In the data rows, 128 means zero.
One hidden rule gives every row of this table a label. Here are some rows, each with its label.
[129 141 148 108 144 114 130 128 102 108 124 127 128 223 156 106 113 135
 165 124 118 127 125 139 147 133 141 151 127 133  96 159 127 117  70 134
 119 119 157 113 142 134 104 143 135 140  72  74] Z616
[ 67 122 123  88 138 137 104 134 103 134 151 115 132 107 135 148 115 142
 158 126 111 121  90 117 138 157 142  97 112 137 112 126 144 101 100 149
 122 136 129 102 118 120 112 164 125 154 147 150] Z616
[131 123 170 102 147 145 153 128  74 102 119 137 127 145 129 128  63 167
 204 144 114 112  91 132 133 131 159 107 134 142 106 141 138 131 112  68
 116 103 156  97 124 133  83 171 147 214  76 147] Z616
[ 85 178 109  53 122 148 149 163 124 141 158 179  89 153 197  76  60 136
 104 122 120 134  76 161 144 169 116 108 128 113 210  92 125 134 255 137
 140 136 162 151 138  99 165 111 144  46 232 107] Z668
[216  84 164 147 120 148 130  94 137  67  95 140 115 199  97  90 111 146
 203 161 157 103 156  95 111 123 142 181 126 125  86 166 117 152  50  35
  89  80 129 110 153 152  44 128 108 220  34 178] Z506
[187 108 133 157 129 122 102 117 124 103 126  95 127 115 115 173 181 128
 155 134 119 132 126 106 125 126 119 123 147 146 101 126 147 115 124 190
 123 126 119 131 132 146 129 146 132 130  62 113] Z506
[ 61 159 130 124 134 130 110 135 138 118 135 127 131  66 124 118 114 136
  75 124  94 131 114 115 124 121 114  99 162 119 139 120 142 129 157 188
 136 155 126 166 121 132 122 132 139  50 162 101] Z668
[126 120 152 125 122 152 167 119 105 103 114 142 117 141 109 132 142 142
 163 149 107 122 143 137 135 157 139 160  47 125  87 165 126 111 128  47
 104 105 138 118 133 136 133 160 143 204  71 135] Z506
[183 129 117 156 126 119 112 124 167  90 113 100 132 145 137 120 159 127
  67 134 140 141 159 135 127 114 137 151 142 108 119 121 119 177 158 120
 142 128  80 131 125 111 155  92 111  47 117 120] Z898
[162 133 115 126 138 122 129 139 124 133 139  84 132 141 115 152 122 116
 160 125 138 122 134 122 119 117 124 136 143 148 136 126 146 113 167 109
 120 134 120 132 122 129 143 146 147 160 187 111] Z713
[ 66 147 140  96 101 137 142 170 175 149 130 152  99 113 188 106 115 131
 119 127 112 125 111 184 136 160 110 143 162 104 171  92  91 166 199 106
 145 138 150 151 139 106 137  64 123  73 156  77] Z668
[170 128 113 137 113 138 133 130 137 119 115 177 125 146  83  96 153 143
 121 121 129 129 141 142 128 119 130 141 145 100 169 137 123 158 115 114
 128 136 125 129 143 132 123 132 111 101 114  92] Z668
[234  99 156 154 150 157 158 124  88  75 114 111 133 175  83 103 160 181
 173 121 140 105 126 131 141 137 152 154 108 138  98 164 138 135   0 104
 119  91 120 115 133 173  53 154 132 253  33 188] Z616
[ 54 146 139  82 165 153 143 116 118 147 156 106 129 205 139 143 120 147
 176 119 116 117  76 121 121 139 150 102  77 134  97 120 160  69 130 184
 116 127 158  92 114 143 131 184 155 136 149 137] Z616
[152 122 134 130 126 125 136 145 141  93 115 138 118 117 143  62 166 125
 131 140 142 138 139 147 133 120  92 159 119  90 144 141 104 147 121  72
 133 124 129 125 141 121  93 114 108 128  69  86] Z405
[144 114 141 142 152 142 149 113 106 132 124 116 152 138  89 167  78 159
 184 116 109 115 119  91 108 116 177 127  50 153 130 157 151  97   5  81
 107 109 148  90 119 159 110 184 158 201  70 165] Z616
[122 146 145  85 116 140 118 141 166 112 127 224 108 104 181 119 113 131
  76 115 133 131 128 143 152 128 139 138 121 107 150 109 115 142 173 133
 135 124 127 134 130 119 111 103 134 127 138  99] Z668
[233  89 119 167 139 104  92 103 137  94  93 119 158 123  82 143 177 119
 127 142 163 144 173 103  90  88 109 121 182 121 103 159 137 125  95 139
 141 115  86 118 126 138 109 118 114 235 115 193] Z506
[255  97 101 174 110  92  70 104 174 129 103  60 145   0  21 139 171  86
  80 151 155 145 182 106  97  79 106 175 199 129  58 147 134 187  90  68
 140 136  65 141 128 115  80 103 103 138 121 166] Z713
[199 103  75 231 116  90  84 130 142 151 132  90 143  24 139 186 238  91
  64 128 149 153 142  76  94  95  97 122 217 144 118 105 117 176 198 118
 145 135 102 158 109 100 156 119 101 134 134 171] Z713
[208  82 137 190 125 119  86  92 127 110  97 111 156  98  97 139 174 117
 153 131 161 137 176 110 117  77 111 136 215 132  92 155 145 135  77  67
 123 110 103 129 116 132 115 139 134 219  70 186] Z506
[ 90 117 149  96 157 145 170  99 122 146 124 138 112 177 147 121  73 157
 140 147  90 117 104 121 147 138 171 107  95 104 114 142 127 109 100 128
 114 113 148 124 143 150  99 151 140 193  94 199] Z616
[126 138 108 127  97 111  95 134 150 142 132 101 139 123 101 115 158 153
  66 123 134 142 161 115 144 132  95 156 185 114 141  87 126 142 202 141
 127 158 118 137 113 116 133  98 121 105 151 110] Z898
[ 87 152 139 111 126 154 111 134 117 127 144 148  97 158 172  91  88 142
 142 129 113 115 106 132 146 162 138 121 125 108 143 135 135 108 104 121
 119 109 125 125 145 122 110 122 143 137 124 112] Z898
[170 113 111 213 163 127 116 112 150 105 104  77 130 104  64 134 110 132
 163 146 134 131 143 109  99 125 107 146 109 122  79 166 137 156  54  70
 126 110 123 111 120 136 113 185 119 201  60 162] Z506
[190 115 141 164 134 127 113 113 139 118 124 137 127 150  47 169 170 125
 164 144 129 132 154 100 106 114 135 140 102 145  97 166 140 133  88  75
 125 119  95 105 144 139 121 161 130 165  16 173] Z506
[171  98 130 204 116 122  90 107 154 110  94  72 142  81  73 105 223 110
  91 147 180 138 175 136 123  89 108 165 190 123  90 107 128 164 105  70
 127 120  90 150 122 108 111 113  74 126 124 154] Z713
[ 74 135 128 130 152 146 131 134 131 133 166  90 154 135 163 168  86 121
  88 126 109 132  78 127 124 116 139 116  90 156 102 126 150  88 129 212
 134 137 132 124 136 124 154 130 132 133 141 134] Z506
[ 98 148 103 146 117 130 129 156 144 133 120 113 118  64 136 122 184 123
  98 118 132 135 150 174 126 109 117 158 180 136 208 103 100 132 190 139
 128 145 115 158 131 117 123 104  95 120 187  80] Z405
[ 34 160 110  24 144 139 131 146 110 182 164 178 115 150 193 178  69 114
 126  99  87 128  68 133 151 127 129  81  79 156 193 106 171  62 185 244
 150 151 167 135  96 120 174 126 172  50 200  93] Z668
[ 60 157 124 117 156 134 161 132 135 118 128 123 120 192 178 150 117 134
 210 135 114 116 115 132 153 162 153 130 125 144 130 146 126 138 154 126
 121 133 139 127 136 125 133 133 146 231 175 122] Z506
[167 139 141 142 143 154 134 114 101  90 118 173 137 192 127 108 125 127
 168 142 113 118 119 142 146 110 143 156 123 105 149 152 140 157  90 106
 121 112 149  97 142 135  93 132 123 219  95 127] Z713
[115 163 126  91 140 136 134 130 127 145 182 119 134 132 151 126  83 124
 162 122 114 115  92 141 128 127 149 104  91 152 149 130 137 117 153 167
 127 152 151 121 128 121 158 168 144 142 153 150] Z405
[135  93 118 130 147 117 119 114  82 143 125 130 150 148  76 173 143 131
 179 144 133 130 144 129 121 115 146  90  56 176  99 145 163 135  79 155
 119 116 102  86 116 140 101 188 147 211  93 181] Z506
[160 139 120 177 120 116  99 118 148 101  96  96 132 133 150  58 118 132
 154 132 143 137 183 131 121 117 136 148 225  94 110 154  94 162 113 108
 120 140 107 121 128 117 149 127 111 163 122 125] Z506
[ 67 152  95  80 151 122 127 156 116 201 166  97 146 117 176 173 144 105
 109 101 116 126  92 115 140 142 105  78  96 123 207  93 146  91 200 235
 154 158 133 119 123 114 156 136 143  83 196 106] Z405
[162 134 110 128 105  96 120 122 130 153 123 118 126 119  93 105 166 113
  94 135 132 127 150 163 114 118 105 139 178 135 151 100 132 126 135 166
 133 132 106 152 125 107 134 118 119  90 107 125] Z405
[212 110 120 208 123  91  97 116 134 110 100 135 139  65  49 161 184 112
 106 146 169 131 154 110 116 107 111 139 221 123  86 124 128 135 105 138
 143 138  82 156 113 124 131 148 100 130 144 111] Z506
[123 158  82 126 119 109 106 120 127 131 108 113 150  51  80 142 172  98
  64 128 141 144 153 127 125 135 115 104 162 142 155  99 134 134 195 111
 141 136 141 147 125 110 157  88 122  54 186 112] Z405
[149 113 151 155 134 135 130 128 104 104 126 138 128 177 126 104  77 127
 139 142 120 123  90 114 136 127 137 127 100 111 102 124 129 132 127  88
 116 124 132 103 125 149  91 131 146 187  70 116] Z506
[197 142 148 164 140 112  89 115 109 134 128 124 130  50 114 161 169 114
 121 127 134 130 154  97 120 111 131 128 159 130  87 149 136 131  69 134
 114 129 100 123 124 146 104 147 121 121 129 149] Z506
[178 126 142 168 137 122  93 139 127 141 116 163 136 176 103 168 103 149
 101 134 117 130 124 134 102  96 110 156 144 134 129 141 123 131 112  98
 130 137 102 145 119 118 167  79 105  49 141 135] Z898
[118 151 110  95 151 139 119 143 124 166 127 118 129 116 169 124  91 144
 126 121 131 148 144 135 132 138 120 117  96 117 120 104 110 102 163 197
 137 129 113 145 126 125 141 118 120   4 154  71] Z898
[108 168 120 105  98 109 109 146 156 201 131 110  92  58 181 111 173 102
  85 101 124 152  97 150 134 131 100 123 185 118 154 114 115 141 184 126
 134 168 121 159 124 102 176  87 110  34 233 103] Z668
[ 96 147  88  73 138 108 142 140 136 178 151 125 121 115 171 165 166 138
 105 115 104 119 111 124 124 129 118 102  73 136 141 119 133 100 177 199
 139 159 133 149  94 132 179 121 157   0 242 109] Z898
[163 121 128 191 157 132 144 116  60 136 141 110 163 183  87 173  79 119
 197 105 120 115 151  95 109 140 136 102  44 144  63 140 169 120  67 209
 103 115 147 111 120 149 108 165 158 190  93 195] Z506
[ 42 126 150 114 141 160 154 131 114 111 123 191 114 212 172  13  76 161
 184 150 126  98  67 126 152 143 185 165  90 107 147 169  92 119  89  67
 104  86 175 112 138 147  84 145 139 238  26 142] Z616
[121 134 126  91 145 164 159 127 123 113 123 187 104 113 161 115  97 146
 135 133 115 113  88 150 148 155 152 138 124 126 146 120 133 134 180  70
 111 113 164 110 155 127 123 136 133 116  83 116] Z898
[ 94 177 161  70 113 137 147 149 147 107 122 172 105 193 178 112 148 159
  52 133 120 120 111 182 132 171 128 122 113  92 203  94  87 168 151 130
 113 112 176 106 132 120 155  81 110  43 155  50] Z668
[ 55 143 100 132 102 127 123 152 145 177 152 118 129  62 174 116 114 111
  65 115 131 134 143 126 125 109  90 110 180 135 147  96 150 162 210 174
 147 129 110 154 114 128 175 103 118   0 255  79] Z668
[121 142 145 162 144 117  98 111  94 136 132 113 153 146  92 184 174 129
 146 119 144 120 117 101 116 102 139 105 119 140  74 127 154 111  97 128
 127 135 118 136 113 135 118 162 135 213 209 169] Z506
[121 132 109 128 129 140 106 129 145 129 128 129 133  82 142 125 167 122
 131 120 134 140 131 125 114 105  91 115 135 136 145 122 157 117  99 153
 137 139 129 134 103 126 138 127 142 117 156 157] Z405
[151 143 122 125 152 115 142 127  98 154 179 129 117 151 118 155 119 126
 133 119 113 114 123 118 108 114 147 105 120 153 144 101 146  99 161 145
 119 136 131 128 117 138 156 190 142 181 121 124] Z713
[156 125 153 152 109 134 136 124 137  90  93 182 104 156 147  73 129 114
 133 156 137 126 138 129 156 125 150 151 121 124 118 151 106 166 100  85
 121 133 134 120 145 134  79  79 111 141  13  78] Z713
[118  86 124 145 133 111 118 112 109 121 139 103 143 115  64 180 155  97
 156 119 115 147 144 112  96 136 125 118 179 147 119 155 147 123  95 253
 139 139 119 112 100 141 168 160 115 148 184 184] Z713
[166 111 152 117 141 119 131 123 122 119 145 189 130 147  89 116 103 131
 178 140 115 110 131 150 128 116 168 141  69 145 127 140 114 119 145 145
 103 107 147 104 129 147 114 191 134 144  87 162] Z506
[214 122 138 148 125 113 127 128 127 121 110 161 113 145 158 111 116 142
 142 129 135 133 120 126 121 166 140 165 108 149 112 145 120 142 184 132
 129 105 128 112 149 122 107 110 134 126 117 127] Z616
Here are more rows. What is the label of each one?
[ 16 133 155 102 169 129 127 111  57 135 146 133 125 196 105 193  75 166
 248 120  70 111  74 125 139 132 148  84   7 169 100 141 165  89  31 151
 100 115 160  78 130 158  84 197 164 221 101 154]: Z616
[119 117 177 140 162 132 166 106  62 124 146  91 137 158 123 150  85 147
 197 121 134 108  93  93 131 119 175  85  24 157 116 177 149 130  72 166
 107 115 160  89 117 153 116 180 158 188 121 152]: Z616
[214 102 154 155 152 146 135 103 125 138 125 123 153 156 126 121 167 123
 154 129 139 132 201 100 108 128 133 126 100 130  54 146 123 132  50  83
 126 132  98 135 128 130  92 156 116 197 105 169]: Z506
[124 101 126 139 162 117 144 104  98 114 140 121 124 149 110 176 132 112
 136 125 123 114 131 100 121 116 142 127 101 145 140 161 157 113  50  68
 127 111 113 109 119 160 101 149 132 217  80 186]: Z713
[102 134 119 130 129 103 112 124 128 147 123  84 131 129 142 106 134 117
 103 142 151 155 128 120 110 127  89 128 160 105 133 133 144 167 166 182
 141 139 138 155 132 117 154 113 130 110 168 126]: Z405
[ 86 125 114 112 131 131 144 147 144 130 131  97 106 153 180 130  58 157
 151 117 118 121 109 163 150 142 149  86 122 128 137 116 148 112 119 115
 131 126 147 144 130 128 118 143 120  81 104  97]: Z898
[105  99 134 142 102 119  99 143 151 102  79 107 118  30 138 102 138 119
  81 143 126 134 162 151 116 117  97 154 208 115 149 107 122 148 154  95
 156 139 105 163 128 103 146 113 108 122 146  86]: Z405
[ 54 166 102  95  99 110 123 144 190 174 138 161 104  77 123 104  74 146
  51  98 126 156  97 162 147 172 129 128 176  92 189  74 118 140 159 138
 152 140 147 157 130 109 150  82 120  25 235  42]: Z668
[156 138 102 164 127 112  82 132 114 138 148  57 156  21  99 191 204  93
  71 129 123 131 179 113 130 138 118  87 167 147 108 154 147 102 112 173
 118 109 122 127 106 130 141 130 125 173 152 155]: Z713
[130 114 148 120 162 146 147 101  90  94 121 139 123 180  99 148  91 148
 195 148 120 111 118  95 121 139 148 131 147 150 110 150 133 108  75  53
  98 110 142  94 134 155  80 177 137 121  65 117]: Z616
[142 148 113 130  99 126 102 141 133  97 123 145 107  68 152  58 173 119
  44 138 125 128 132 146 127 135 122 123 143  96 150 128 110 123 121 114
 144 134 125 141 141 123 139  92 125 115 191 111]: Z405
[125 109 107 185 109 118 100 135 157 113 101 113 121  58  90 105 177 114
  89 138 153 138 176 123 124 114  96 150 167 111 143 112 103 172 124  89
 134 140 126 138 148  99 102  79 101 118 118 132]: Z405
[ 86 125 127 114  94 164 123 142 157 147 145 188 109 117 151  91 126 141
  99 121 124 135 129 153 147 151 120 136 104  89 206 117  83 164 226 111
 149 154 109 169 149 100 193  90 117  79 108  37]: Z668
[137 156 129  59 112 142 141 141 139 148 119 143 105  57 156 104 106 112
  62 118 135 147 106 157 136 150 100 139 165 128 168 101 104 128 221 130
 137 163 144 132 145 105 145 108 113  26 175 106]: Z668
[ 45 169 105  82 107 129 137 154 172 158 151 141 118 118 211  92 141 141
  31 109 116 146  77 171 150 137 114 117 104 113 207  89 122 114 249 216
 155 161 134 151 126 101 175  84 109  12 229 104]: Z668
[ 28 200 108  44  98 118 123 179 168 220 130 105 117 121 161  76 152 120
  73 101 121 140  45 156 130 164 101 101 169 121 182  82 111 122 238 253
 147 160 156 186 129 116 222 107 130   0 175  90]: Z668
[ 99 157 118  93 103 121 115 149 140 179 157  98 146  86 179  97 134 124
  59 117 131 145 122 104 105 143 111  92 185 162 176 102 129 112 173 146
 161 157 132 153 110  98 175 105 122   0 145  86]: Z668
[128 115 109 186 110 135  98 125 156 150 140 139 125  67 158 118 196 111
 120 127 142 140 169 127 124 124 111 129 179 123 147 107 129 165 158 133
 121 148 102 149 131 128 132 111 108  97 128 116]: Z405
[134 133 136 118 119 136 128 125 122 140 146 109 147 174 151 120 134 148
 110 144 112 120 119 146 156 150 143 157 131 115 145 136 134 134 105  91
 130 135 177 112 132 141 119 141 133  77  92 146]: Z898
[136 128 157 121 139 140 140 130 122 123 123 176 126 206 146 124 119 125
 143 140 120 121 117 141 127 149 150 124 103 127 109 143 119 122 123 115
 110 142 152 102 131 141  94 138 146 250 103  95]: Z506
[157 115 141 148 120 129 152 123 129  90 127 151 106 181 132 132 115 144
 156 142 132 109 154 131 135 138 130 133 146 125 108 144 117 163  83  81
 111  93 151 129 141 122  56 118 122 146  66 123]: Z616
[ 79 165 127  56  95 132 122 157 126 157 145 110 104 100 162 118  85 151
 127 112 111 130 102 142 144 148 123 136 129  92 170 104 125 132 242 148
 139 152 132 123 120  88 158  99 111  43 181  59]: Z668
[110 134 122 126 127 145 128 141 138 150 128 138 130 174 100 126  85 101
 145 110 102 130  97 124 122 113 130  97 142 108 121 129 150 120  98 213
 119 123 155 103 113 119 123 141 139 140 117 149]: Z713
[255  76 142 217 135 140 126  97 101  76  92 145 141 130  94 122 169 149
 198 145 153 130 179  82  88  88 140 178 151 140  80 158 112 148   1   0
 105  79 128  95 124 131  66 139 125 239  32 211]: Z506
[ 43 156 117 133 129 136 141 138 130 163 148 143 118 225  92 117  91 149
 131 115 122 136 114 120 153 148 137 108  65 145 154 127 151 105 146  82
 115 115 109 114 129 127 139 132 140 140 130 128]: Z898
[103 138 170  73 120 161 168 133 126  99 148 166 103 231 161  46  41 153
 151 147 119 103  89 176 146 151 178 130  57 112 142 131 118 140 101  76
 109 102 175  92 144 133  83 134 154 125  24 110]: Z898
[ 75 168 145  95 102 134 171 159 164 147 144 118 103 124 232  49 123 143
  20 112 131 140  90 175 144 168 110 120 109  99 202  71 112 158 221 178
 154 152 147 146 141  90 155  58 124  12 158  19]: Z668
The hidden rule looks at only part of the columns. Which column or columns, counting from 0, in order?
17 30 45
